In the data rows, the value 128 means zero.
In each pair of rows below, the second row is the first one turned about zero in one of two ways (a turn may also mirror it), with some noise and a change of scale.
Each pair is followed by the number of its way, counting from 0 in the order the ways first appear.
[140 145  92 141 192 145 124 121]
[139 117 146 105 147 134 167  65] 0

[126  99 123 114 173 196 157 165]
[ 59 136 138 176 171 147  86  98] 1

[124  88  98 105 127 106 150 111]
[125  94 127 131 138 149 166 168] 0

[119 142 136 140 106 175 119 188]
[ 86 180  89 161 100 132 111 117] 1

[109  88 143 152 109 127 140 117]
[ 78 111 133 126 117 147 133 147] 0

[127  83 129 126 231 209 119 141]
[ 68 111 197 160 164 165  47 151] 1

[107 136  93 154 162 145 109 111]
[116 129 161  91 129 148  86 131] 1

[154 112 132 182 127  89  98 132]
[166 145 100 105 150 165 148 168] 1

[142 128 149 134 109 101 101 136]
[149 136  97 138 106 130 143 159] 1

[145 157 118 134 120  96 179 131]
[124 118  96 100 151 106 162 111] 1

[110 111 136 109  94 117 114 131]
[143 125 103 125 105 124 108 159] 0

[139 184 191  95 132  99 169  99]
[124  70  94 126 131  48 133 151] 1

[117  95 111 170 248 184 112 117]
[ 89 118 181 107 173 179  22 159] 1

[139 108 113 125  90 107 109 108]
[163 145 158 127 122 128 166 128] 1

[132 158 120 149 126  88 170 110]
[137 111  92  84 155  91 144 107] 1

[101 104 115 137 185 186  92  97]
[121  94 149  99  70 157 152  59] 0

[115 155 105  95  84 116 106  92]
[145 122 145 100  76 104 155 107] 1

[128 179 167 172 139 145  87 161]
[104 162  85 105  89 130  85 180] 1

[152 215 155 103  90 138 122 116]
[102 121 106 108  66  54 157 145] 1

[155 211 105  99 104 135 139 115]
[ 78 133 106  87  88  69 174 120] 1

[114 106 176 190  92 100 119  94]
[ 40 104 108 150 123 102 105 140] 0

[145 169 115 107  95 137 134 142]
[101 139 116 115  94 101 163 114] 1

[112 128  95 102 140 135 123 119]
[155 116 123 106 116 135 167 128] 0

[168 156 105 138 149  90 159 138]
[100 106  96  89 168 127 161 136] 1

[165 221 188 198  96 109 153 131]
[122 158  43  72 129  38 130 186] 1

[146  86 122  94 118 117 117 181]
[154 129 126 125 155 183 108 161] 0

[103  93 137 149 100  88 156 136]
[ 87 120 117 108 137 132 119 181] 0

[146 161 134 128 104  96 149 122]
[131 140 110 150 148  90 124 149] 0

[127  97 107  92 131 123 160 111]
[130  96 152 142 153 126 150  95] 1

[100  93 109 137 113 107  95 186]
[122 135  98  80 142 176 100 146] 0

[102 113 116 108 134 207 158 176]
[ 78 154 140 173 132 134  91  77] 1

[189 195 147 128  90 121 124  90]
[113 147 118  97 104  70 178 172] 1

[101 122 139 150 164 133 162 118]
[ 97 114 176  94 123 106 138 119] 0

[102 105 116  96 141 175  94 118]
[156 112 127 108  66 163 143 100] 0

[110 179 168 123 165 130 174 108]
[140 132 192 121 129  65 118 112] 0

[144  96 125 101 110 106 130  98]
[129  97 130 159 122 131 147 156] 0

[105 150 116 112 111 120 132 147]
[140 147 107 102 125 123 127 146] 0

[106 127 165 164 112 111  93 124]
[173 150 118 117  97 136 103 168] 1

[105 144 121 110 139  89 156 135]
[134  87  97 111 135 133 138 105] 1

[107  99  96 133 191 105 119  94]
[146  76 168 100 151 161 114 113] 1

[115 165 150 133  91 183 118 177]
[ 90 186  96 149  88 110  99 121] 1

[125 151 102  92 100 111 156 134]
[165 152 118 124 134 107 157 159] 0

[106 102 114  98 103 164 125 167]
[149 158 126  99  96 178 124 153] 0

[140 118 133 131  92  89 123  90]
[118 102 109 173 129 104 132 157] 0

[156 112 120 110  97 108  87 110]
[140  96  89 166 125 135 131 127] 0

[123 233 223 158  96 100 123 102]
[113 158 125 173 121   7  51 101] 0

[117 113 118  91  91 134 110 109]
[140 129 155 150  95 116 154 117] 1

[109  97  91 104  91 117 106  90]
[131  97  76 135 105 138 168 158] 0

[146 103 127 144  84 111 104 117]
[170 166 132 131 120 136 165 147] 1

[121 141 102  98 113 105 112 104]
[140 103 148 104  88 126 154 108] 1

[154 179 117 121 118 152 168  94]
[147 158 153 162 124  86 174 115] 0

[143  87 113  92  96 115  91  94]
[148  87  84 166 105 157 139 161] 0

[114 119 140 104 115 174 147 195]
[138 185 159 101 113 173 102 149] 0

[146 131 123 103 112 104 114 108]
[136 119 127 125 108 124 168 143] 1

[134 100 110 133 120 104 141 133]
[149 123 131 116 152 148 155 114] 1

[136 145 122 133 128 104 134 156]
[125 128  87 119 127 144 138 125] 1

[121 147 153 120  93 118  93  94]
[168 127 133 127  77 104 141 146] 1

[138 127 115 116 111 142  95 102]
[142 117  98 149 106 137 146 110] 0

[141  83 108  91  86 161  99 160]
[122 161 149 190  98 166 162  94] 1

[137 147 117 150 143  95 168 120]
[135 114 110  88 165 117 141 125] 1

[139 107 126 123  87 132  85 181]
[130 173 110 163  88 168 156 140] 1

[169  90 118 126 169 179 240 190]
[126 181 250 117 183 188 171 150] 0

[180 151 117 132 134 143 215 180]
[ 55 143  74 124 210  99 160 111] 1

[133 144 110  94 196 151 108  94]
[181  86 151 125 108 118 152  64] 0

[157 156 144 112  92  92 137 136]
[152 145 109 168 149 102 112 152] 0

[104  83 111 110 121 109 165 138]
[127 111 145 109 131 145 151 185] 0

[154 153 118  95  96 114 138 129]
[122 118 116 120 105 106 181 110] 1

[126 140 142 131 116 174 131 250]
[ 57 178  49 187 112 160  96 111] 1

[150 104 140 120 100 110  90 107]
[156 130 148 147 114 138 162 159] 1

[145  99 107 124 110  91 158 144]
[144 125 103 133 160 144 171 102] 1

[100 120 132 127 102 115  88 171]
[126 135  87 101 119 146  74 139] 0

[134 130 148 156 127 122 175 137]
[127 142 106 130 171 104 121 133] 1

[180 217 201 101 155 109 169  94]
[ 84  66  80 111 129  27 139 181] 1

[118 106 102 113 102 132  87 199]
[118 156 101 158  91 182 139  95] 1

[132 102 149 162 162 109 152 135]
[148 112 112 134 187 136 101 149] 1

[105  86  93  93  93 143 108 198]
[124 161 116 185 112 184 145  77] 1

[100 120 128 113  86 119  90 105]
[128 114  75 135  94 124 126 149] 0

[113 131 101 174 163 126 101 107]
[105 101  98  94 144 132 147  75] 0

[173 172 133 108 193 178  87 126]
[188 125 152 141 122 143 112  38] 0

[109 137  94 104  85 122 124 108]
[144 136 144 116 101 118 151  90] 1

[115 125 120 144 125 101 121 114]
[121 111 111 118 141 125 132 127] 0

[100 122 132 129 152 132  88 123]
[131 113 151 118  99 143  94 139] 1

[143  83 107  94 117  94 132  91]
[165  96 159 139 140 135 181 114] 1

[102  99 129 118 174 202  99 137]
[131 121 162  90  76 182 131  73] 0

[120  85 134 160 179 235 151 177]
[ 60 172 147 172 181 154  40 118] 1

[122  86 157 122 155 123 224 146]
[127 109 112 168 223 109 115  87] 1

[112  96 102 145 105 133 101 112]
[168 156 153 111 118 149 121 112] 1

[130 142 148 125 106 133  88  95]
[144 135 151 111  94 106 135 148] 1

[116  99  97 103  99 105 164 113]
[152 118 148 139 149 116 156  73] 1

[146 161 117 109 114  87 175 151]
[119 108  83 106 144 104 178  96] 1

[113 134 106 113  97 162  89 159]
[156 165  81 116  92 159 125 128] 0

[118 135 140 109 130 106 111 109]
[140  97 139 122 104 126 144 133] 1

[128 118 100 122 110 103 129 198]
[142 153  98  96 168 167 109 157] 0

[136 135 157  94 197 115  87 111]
[109  47 145 114 115 150 115 174] 1

[106 108 118 112  86 118 131 109]
[127 121  96 131 102 125 144 164] 0

[165 122 139 101 105  97 163  97]
[144  98 130 142 158  87 185 127] 1

[107 137 124 138 129 127  85  93]
[120 107  85 122 108 105 131 106] 0

[161 102 107 135  96 139 101 114]
[136 165 163 129 114 143 164 139] 1

[124 110 132 110  96 179  98 200]
[100 178 113 196  81 146 126 112] 1

[131  92 116 126 137 119 171 100]
[150 117 158 129 179 111 135  96] 1

[136 120 152 222 169 135 126 112]
[145 152 128  87 175 140  70 185] 1

[115 111  94  92 212 179 102 119]
[169  78 157  92 100 167 170  64] 0

[117 113  98 102 121 170  93 129]
[102 145 174 146  90 152 127  98] 1

[110  87 116 142 116  94 152  98]
[ 86  95 117 122 138 127 159 171] 0

[204 192  94  95 101 134 113 133]
[201 169  92 187 162 127 137  94] 0

[105  95 156 203 140  96 174 121]
[ 39 119 155 110 151 111 125 150] 0

[109 131 108  95 112 150  87 188]
[100 137 110 162  58 179 133  98] 1

[113 164 173 175 158 125  86 159]
[135 138  79 110 104 144  75 176] 1

[118 128 121 156 199 140  93  99]
[126 102 176  97 132 155  78 160] 1

[139  99 110  95 146 175  92 134]
[170 112 128 127  87 190 138  98] 0

[106  85  93 108 107 122 153 105]
[125 105 126 125 116 150 177 175] 0

[193 236 151 113  86 140  94 109]
[ 82 141 100  96  51  59 175 180] 1

[150 221 161  97 123 157  88 150]
[ 64 127  85 118  44  91 122 160] 1

[170 187 136 101 109  94 175 178]
[ 85 113  47 119 134  97 190 128] 1

[170 168 151  98  86 103 131 152]
[173 163 106 167 153 106  99 148] 0

[140 164 145 153 151 116 178 138]
[112 126  93  99 167  96 115 134] 1

[126  86 147 177  90 120 113  92]
[191 167 160 127 135 128 127 158] 1

[202 141 105 139 153 106 145 124]
[141 120 145 167 193 122 153  96] 0

[114 255 198 119 103 144 182 142]
[161 234 172 132 118   3  84 126] 0

[109 109  96 143 195 136 106 105]
[123  94 173 102 143 180  89 129] 1

[152  92 111 104 107 148  88 200]
[104 165 112 190 107 198 162 131] 1

[100 168 160 141 141 113 112  99]
[147 104 109  90 106  98  96 142] 1

[129  98 112 124 181 182 126 140]
[ 76 120 153 140 155 162  95 128] 1

[163 145 106  91 108  89 133  92]
[135 104 147 113 122 115 190 126] 1

[118 131 144 175 128 139 125  92]
[ 84 119 124 137 118 109 130 105] 0

[125 117 110 102 107 178 117 177]
[ 87 161 130 174 102 142 128 100] 1

[114 158 102  99 126 120 175 148]
[106 100  99 115 131 119 136  73] 1

[149 106 124 132 121  89 121  91]
[164 121 146 123 140 131 170 149] 1

[111  93  97 117  83  92 133 109]
[185 126 143 127 129 141 174  87] 1

[133 161 180 143 125  88 110 115]
[143 107  93 110 116  97 129 172] 1

[103 109 126 162 182 154 207 141]
[107 112 119 123 213 114  63  83] 1

[101 114  93 109 130 208 137 192]
[ 70 166 133 172 122 148  88  70] 1

[157 171  98 125  94  93 164 148]
[150 182 103 147 181 100 152 160] 0

[117 147 139 124 117 147  99  91]
[139 123 162 116  97 117 125 139] 1

[143  88 119 108 114  97 141 121]
[152 112 136 146 157 133 170 119] 1

[113 141 119 153  93 164  87 174]
[124 184  77 111 110 156  96 110] 0

[119 125 126 155 132 115 158  97]
[154 123 136 102 172 109 118 122] 1

[157  88 164 253 142 151  97 110]
[  5 117 127 157 148 152 115  65] 0

[119 128 124 112 111  91 139 118]
[139 117 114 130 139 119 125 161] 0

[124 118  93 119  92 119  91 124]
[143 118  74 138 113 148 146 140] 0

[114 141 151 125 111  99 109 102]
[165 108 119 114 103 113 126 144] 1

[120 122 119 113 148 109 118  93]
[140  89 158 110 118 134 134 132] 1

[122 132  98 117 175 181  90  93]
[150  95 128 114  92 148 165  60] 0

[105 143 141 131 132 102 117  95]
[128 104 118 116 104  92 123 129] 0

[121 111 110 134 136  91 174  98]
[106 109 144 119 154 114 168 154] 0

[106  84 111 102 151 107  89  90]
[162  86 171 140 114 171 135 122] 1

[112 148 122 117  91 156 150 114]
[135 148 141 136 104  88 129  92] 1

[104 116 136 135 140 116 140 109]
[157  96 130 119 139 123 109 124] 1

[127  87 124 102 126 108 160 112]
[130  96 150 129 128 135 160 161] 0

[111 138 133 167 159 103 117 200]
[116 146 123  68 170 137  82 110] 0

[110 110 142 120 114 103 115 105]
[124  92 119 133 115 117 114 151] 0

[169 104 111 102  91 124  87 136]
[153 127  81 166 134 168 122 133] 0

[123 132 114 134 153 104 164 143]
[140 134 147  95 163 123 137 130] 0

[184 165 103 150 173  98 110 117]
[150 108 116 137 178 107 135  60] 0

[104 144 111 163 176 170 107 106]
[112 118 138  87 108 127 153  56] 0

[134 149 140 153 134 157  90 128]
[120 144 113 128 104 132 108  70] 0

[101 128 151 152 133  96 120  91]
[ 92  85 115 115 123  89 116 125] 0

[101 102 101 104 105 160 110 157]
[148 142 106 103  77 169 135 145] 0

[117  88 109 136 158 102 126 142]
[148 110 135 125 157 180 131 112] 1

[119 146 139 131 240 179 120  90]
[ 69  70 182 104 140 136  34 158] 1

[138  83 123 125 185 150  89 145]
[103 120 166 154 140 191 106 158] 1

[122 107  94 161 147 105 168 116]
[146 126 137  96 181 133 125 113] 1

[126 142 142 101 132 104 149 157]
[147 143 142 112 151 115 104 156] 0

[114  94 104 101 222 150 105 129]
[167  64 172  74 124 175 146  87] 0

[150 180 147 136 118  97 153 132]
[139 158 126 147 161  71 114 129] 0

[122  96 124 109 136 164  99 125]
[125 129 173 168 115 149 110 127] 1

[172 245 187 124 113  98 112  90]
[168 153 128 197 142  17  77  86] 0

[142 158 154 159 255 118  87 123]
[ 84  67 130  83 136 177  66 198] 1

[122 121 106 117 136 109 132 101]
[134 101 113 122 137 117 154 139] 0

[106 102 107 201 161 146  93  98]
[ 74  95 112  98 123 147 152  77] 0

[116 134 102 130 167 120 110 105]
[145  96 122 102 137 116 148 105] 0

[101 124  95 114  93 117 130  98]
[163 127 141 115 107 122 143  77] 1

[116 121  92 116 118 101 150  92]
[126 108 108 123 130  96 178 160] 0

[102 115  96  97 102  95 150 107]
[161 106 130 120 126 125 156  84] 1

[144 199 177  91 144 113 189 122]
[179 161 201 143 139  55  99 142] 0

[113  83 113 104  87 102 128 165]
[160 142 105 168 120 161 162  84] 1

[135 102 170 224 145 138 129  94]
[ 22 112 148 150 142 118 111  96] 0

[156 128 100 115  90  93 165 166]
[151 161 120 132 174 139 138 182] 0

[121 166 128 158 151  95 177 114]
[135 105 100  77 170 105 124 121] 1

[108 125 133 155 158 115 173 120]
[139 110 121 113 177 116  97 114] 1

[103 127 116 133  94 152  85 137]
[137 163 132 123  72 145 115 113] 1

[192  88 114 111 100 155  97 141]
[157 138 100 181 121 201 129 122] 0

[141 111 134 104 122 134  95 144]
[118 118 134 155 101 144 149 147] 1

[115 145 101 109  86 128 132  93]
[147 134 152 112 105  99 156  95] 1

[114 115 109 134 157 118 171 113]
[137 117 132 110 171 128 112  99] 1

[101 135 113 101 170 216 137 131]
[160 145 179  91  79 151 153  80] 0

[115 108 108 152 114  95 122 132]
[170 141 127 116 140 156 150 114] 1

[107 148 166 117  90 133  89  98]
[160 131 135 129  75  98 121 149] 1

[121 116 143 123 148 133 158 155]
[127 136 158 110 140 143 115 139] 0

[119 118 102 125 177 172 121 154]
[150 127 154  88 112 164 138  81] 0

[137 111 115 110 116 199 148 176]
[ 81 176 135 172 129 130 122  97] 1

[110 105 111 128  90  96 143  96]
[183 124 142 123 139 122 150  97] 1

[108  84  95 119  95  93 144  98]
[186 118 156 125 139 138 169  76] 1

[117  97 116 123 146 119 144 105]
[109  95 145 120 122 139 145 143] 0

[152 137 151 141 126 119 148 108]
[134 124 125 132 152  98 135 147] 1

[125  87 122  98  84 106 130 103]
[124 104 104 153 107 139 141 185] 0

[109  84 130 144 163 186  99 116]
[123 133 183 143 126 154  70 134] 1

[201 142 168 131 126  99 127 148]
[134 141 144 189 182 127  91 119] 0

[119 108  95 121  85 102 126 103]
[176 133 145 109 128 128 166  97] 1

[152 142 151 179 206  99 134 104]
[ 90  96 175 128 183  90 122  69] 0

[144 255 198 143 100 112 155 132]
[159 214 138 169 150  13  82 103] 0

[140 135 134 156 151 144 189 135]
[103 159 180 120 153 122 147 110] 0

[143 164 144 152 133 112 128 137]
[129 143 126 122 149 103 106  99] 0

[125 150 154 135 115  95 118 105]
[156 117 110 107 115 105 135 154] 1

[189 110 162 175 198  87  89 143]
[117 107 107 118 167 179 128 228] 1

[148  92 130 120 149  97 103  97]
[146  94 161 130 144 155 154 157] 1

[101 103 128 118 129 110 152 131]
[120 109 136  93 134 121 146 163] 0

[121 128 110 112  88 104 132  98]
[128 116  93 144 120 106 155 155] 0

[105 115 109 124  96 126  98 128]
[133 124  89 111 110 145 134 142] 0

[110 126 100  99 189 203 101 128]
[ 53 106 189 136 103 159  75 106] 1

[123 174 164  99 117 101  92 127]
[137  97 103 130  73 104 141 162] 1

[122 153 218 177 100 125 109  98]
[177 147 105 126 117  67  89 190] 1

[123  94 119 112  88 158  95 132]
[143 165 159 170 103 145 137 109] 1

[155 103 180 218 110  94 158 153]
[169 176  75 131 191 135 119 171] 1

[150 119 148  91 164  87 152 106]
[130  57 122 129 156 123 152 146] 1

[120 136 255 255 129 137 131 117]
[  0 145 177 154 127  77  36  81] 0

[109 105 114 172 161 119 155 149]
[ 92 127 150  91 171 140 132 119] 0

[130  87 106 113  99 154  98 137]
[121 163 169 161  99 156 149 121] 1

[136 124  95 127 153 189 108 118]
[142 136 125 125  97 163 163  79] 0

[119  88  98 121 132 113 146  91]
[156 109 172 119 166 142 147 107] 1

[131  96 112 133 113 154 113 162]
[119 160 139 162 126 163 132 109] 1

[164 148 150 118  88  92 134 134]
[142 132  96 129 116  97 184 135] 1

[104  94 136 159 119 129  94 113]
[177 156 148 129 121 152 108 145] 1

[111 152 126  91 140 113 169 114]
[115  71 115 127 136  95 132  90] 1

[129 110 196 140 100  99 129 133]
[ 90 118 133 160 126 126  70 164] 0

[105 178 236 164 108  93 174 138]
[ 78 158 177 134 131  34  53 143] 0

[170 199 151 119 130  88 181 180]
[169 194 159 134 205  83  98 142] 0

[150 117 149 140 174 129 110 108]
[121 102 147 121 146 137 102 172] 1

[116 111 100 118 122 136 111  98]
[139 118 109 123 100 136 154 120] 0

[121 117 130 136 118  87 116 163]
[128 129 107 110 162 137  90 155] 0

[125  99 110 109  87 122 122  90]
[121 109 101 150 109 145 161 164] 0

[124 102 129 158 155  99  91 215]
[127 143  78 135 141 215 109 147] 1

[128 210 174 165 114 152 100 101]
[111 165 116 151  99  54  99  71] 0

[117 135 119  93 189 255 190 200]
[184 211 234  80  80 194 151  88] 0

[192 228 102  92  99  87  95 106]
[200 148  59 184 158  67 130 101] 0

[135 178 153 101  93 102 164 112]
[150 155 136 153 126  69 120 166] 0

[118 112 147 169 112 116 100 204]
[ 96 166 106  91 155 167  69 126] 0

[117  99 110  97 135 109 182 125]
[143 115 156 115 137 147 161 184] 0

[116 131  96 143  97 100 154 111]
[112 133 103 121 136 102 167 163] 0

[125 136 120 130 110  87 147 105]
[120 121 121 132 138  89 136 156] 0

[105 112 113 101  93 111 132 135]
[131 129  98 115 115 131 129 175] 0

[172 174 161 132 100  87 143 140]
[133 152 129 171 167  88  94 142] 0

[115 154 172 160  84 194 156 179]
[107 198  85 163 111  80  82 114] 1

[103 147 105 112  89 147 112 106]
[137 152  92 118  87 112 149 132] 0

[108 152 134  91 179 199 122 106]
[168 121 167 110  75 124 145  72] 0

[112 106 124 191 159 128 104  90]
[173 146 162  90 142 153  85 158] 1

[118 124 104 129 132 140  98 178]
[114 143 116 134  93 173 120 108] 1

[111 104 108 110 100 135 112  95]
[135 109 106 133  90 140 152 141] 0

[130 203 178 105  86 119 113 105]
[150 159 104 177  97  62 101 120] 0

[129 178  91 128 175 139 202 169]
[161 184 181  72 179 108 147 119] 0

[147 110 128 135 129 188 137 204]
[130 186 150 118 128 199 101 112] 0

[130 114 129 136 118 112  91 126]
[129 104 100 140 130 131 109 120] 0

[156 129 127 106 107 107 122 124]
[142 134 111 163 139 127 118 148] 0

[122 131 117 129 104  89 141  97]
[119 116 113 136 133 100 149 152] 0

[105  99  94 101  94  88 143 119]
[181 109 136 135 129 150 176  77] 1

[108 128  98 129 176 151 103 115]
[116 105 169 103 120 166  93 133] 1

[172 158 108 119 130 134 228 184]
[154 207 198 132 195 129 152 161] 0

[107 106 106  93 101 120 127  95]
[141 107 120 128 100 133 154 165] 0

[114  91 114 151 185  91 149 120]
[150  81 124 109 185 165 103 132] 1

[125 139 138 135 103 147  97 186]
[108 178  97 150  94 154 112 132] 1

[155  88 114 183 235 161 104 109]
[ 93 111 177  95 194 188  67 176] 1

[132 100 120 100 105 113  85 106]
[157 119 161 139  99 143 157 127] 1

[124 128 133 119 193 152 102 132]
[ 92  99 147 130 129 156  84 141] 1

[119 129  95 152 166 182  93 114]
[ 96 144 176  93 105 148  85 128] 1

[105 113  99  94 162 218 145 167]
[ 58 134 164 170 131 145  80  77] 1

[146 174 127  95 117 125 170 109]
[100 113 113 103 137  69 148 102] 1

[123 124  99 103 111  98 167 131]
[145 141 126 118 155 129 157 174] 0

[142  84 125 162 155 205  95  96]
[ 89  98 152 146  89 176 145  58] 0

[104 170 145 189 151 142 100 228]
[104 183 116  70 160 148  54  69] 0

[110 150 158 120 125  99 110 116]
[151 101  98 122 108 124 124 141] 1

[173 207 137 100 182 144 147 109]
[190 129 175 149 152  83 148  70] 0

[101 135 120 116 147 115 105  99]
[144  99 117 121 107 106 138 130] 0

[110 196 209  98 109 127 168  95]
[145 158 170 160  84  35 107 155] 0

[133 171 147 132  93 136  91  94]
[129 137  84 171  86  91 111 107] 0

[114 104 127  99 110 108 201 142]
[131 143 177 108 141 129 148 201] 0

[158  85 123 114 123 102 100 100]
[131  63 104 168 133 155 118 141] 0

[131  83 139 154 103 187  98 180]
[ 92 168 124 124  97 207  93 114] 0

[175 110 143 110 120  97 137 106]
[132 104 139 136 155 116 181 166] 1

[145 181 169 166 145  98 154 125]
[127 104  70  87 156  96 124 168] 1

[117  85 110 104  84 105 126  90]
[119  92 108 145 112 141 161 180] 0

[100 114 130 128 130 109  93 147]
[158 120 115 133 102 164 118 125] 1

[136  91 125 143 165 129 142  92]
[ 98  88 155 133 128 143 161 116] 0

[142 110 106 133 159 111 173 116]
[118 100 144 126 180 134 148 107] 1

[108 108 109  92 120 139  91 113]
[129 119 162 144  97 150 136 110] 1

[106 132  99 172  91 129 129 142]
[154 179 105  99 126 135 125 104] 1

[115 125 136 111 120 148 111 176]
[111 158 104 164 100 147 106 123] 1

[104 101 112 120 117 142 106  96]
[117 107 112 127  88 137 144 131] 0

[111  85 134 168 122 132  86  91]
[188 154 165 128 123 139 101 148] 1

[136  95 174 136 134  92 147  92]
[104  78 158 155 139 119 113 157] 0

[180 203 202 183 177 221 149 166]
[ 20 158  87 119 138  64  44 208] 1

[120  84 107  93  85 102 142  93]
[126  94 104 151 103 128 160 196] 0

[119  93 107 126  96 107 107  95]
[181 129 160 130 112 141 158 117] 1

[109 110 101 121 130  88 139 146]
[137 111 112  92 151 143 140 167] 0

[106  96 109 102 123 169 134 182]
[139 160 136  87 110 193 128 134] 0

[142  97 102  96 101 193 151 236]
[ 53 179 104 210 141 169 138  69] 1

[118 110 111  93  84  99 142  94]
[132 110 103 143 105 127 161 185] 0

[143 168 157 143 122 139  97  91]
[130 124 158 112  86  95 132 168] 1

[121 113  97 102  89 124 170 118]
[142 153 117 136 123 130 179 175] 0

[102 126 106 107 140  97 194 164]
[144 132 164  78 171 116 143 176] 0

[111  95 100 106  90 115  98 119]
[136 106  77 124 111 156 142 162] 0

[104 142  95  95 121 102 170 130]
[161 134 130  94 144  97 163 163] 0

[127 115 115 112 121 127  88 195]
[154 145  95 108 129 168  89 128] 0

[102 135 119 106 107 110 123 104]
[141 118 108 126 109  96 148 144] 0

[110 127  91 110 119  90 170 119]
[149  99 122 106 137 127 161  67] 1

[142 135 101 103 103  98 176 142]
[117 114  91 117 142 110 175  82] 1

[123 107 197 166 102 114 110 148]
[172 157  92 159 129 128 107 179] 1

[168  99 141 113  87 133 109 129]
[136 150 138 175 115 132 176 144] 1

[103  99  99  97 104  97 107 160]
[150 123 121 153 103 177 150  89] 1

[120 110 116 149 203 154 114 116]
[109 108 170 109 157 167  71 148] 1

[116 153 204 140  96  96 141  98]
[186 116  96 119 120  53 126 164] 1

[142 116 142 101 118 117 104 136]
[155 117 124 143 122 149  92 142] 0

[134 168  95 128 147 109 148 119]
[108 110 127  74 127 116 142 110] 1

[112 159 131 130 104 158  86 179]
[146 176  83 104 111 138  83 105] 0

[155  96 104 142 179 171 134 138]
[130 125 162 128 133 193 151  79] 0

[106  83 126 129 193 132 119  92]
[143  81 177 130 161 151  82 131] 1

[107 131 128 101 142 104 110  89]
[151  67 113 125 107 100 133 123] 0

[128 113 107 141  92 105 117  98]
[109 119  79 144 132 130 152 157] 0

[120  88 115 164 149 140  96 127]
[ 93 101 109 111 125 172 125  93] 0

[117 125 152 127 118 110  89 104]
[112 100  99 138 102 118  95 115] 0

[127  85 219 230 141 184  85 129]
[166 194 132 156 148 131  32 222] 1

[121  97 127  93 123 218 122 224]
[ 55 169 115 220 117 165 103  93] 1

[112 104 120  97 215 220 175 157]
[ 45  93 164 180 172 142  55  84] 1

[114  93 122 144 209 130 120  95]
[104  66 164 103 136 141 158  79] 0

[121 153 179 130 111 137 116 102]
[114 127 137 144  93  90 103 111] 0

[165 189 166 119 175 177  96 102]
[ 65 113 143 121  90  88  91 196] 1

[108 101 112  96 102 131 117 119]
[145 114 106 126  98 149 141 159] 0

[134 152 137 141 103 160  89 128]
[129 156 105 148  91 126 105  92] 0

[110 102  99 132 118 127 111 113]
[149 141 161 121 116 152 137 115] 1

[124 118 107 176 106 118  97 105]
[ 86 115  73 136 126 126 138 104] 0

[118 142 132 144  97 203 143 245]
[ 59 203  53 176 123 142  93  90] 1

[132 131 110 113 131 150  89  99]
[114 117 169 123  95 133 123 126] 1

[115 148 126 128 110 108 131  97]
[157 119 133  99 109  99 137 120] 1

[119 104 112  96  91  94 131 114]
[165 115 133 143 125 126 172 105] 1

[200 190 153 106  95 103 151 166]
[169 187 121 185 180  96  93 138] 0

[169 126 186 202 132 138  85 144]
[128 175 103 135 139 136 111 217] 1

[112 114 128 163 120  94 160 107]
[ 80 109 129 125 147 101 143 153] 0

[107 117 103 124  94  98 159 149]
[123 133 110 104 139 138 140 192] 0

[180 167 176 125 206 181 215 181]
[154 196 255 129 174 123 120  88] 0

[172 144 163 156 126 139  88 135]
[121 136 116 166 135 132  77  74] 0

[113 118 109 121 128 112 165 120]
[120 135 138 124 142 124 157 156] 0

[111 115 145 111 168 152 131 102]
[123  92 164 108  93 127 135 109] 0

[136 143 132 174 206 191 249 176]
[ 33 141  88 115 246  99  52  97] 1

[126 131 137 160 164  95 132 101]
[ 98  84 139 116 150  87 125 110] 0

[104 122  92 129 150 111 187 116]
[124 121 153  85 149 116 177 151] 0

[116 140 147 135 138 103 142 122]
[124 112 138 120 146  98 117 136] 0

[122 115 108  92 106 163 108 133]
[109 138 165 160  97 133 149  95] 1

[145 180 160 190 137 132 104 209]
[106 185 114 105 167 132  53  76] 0

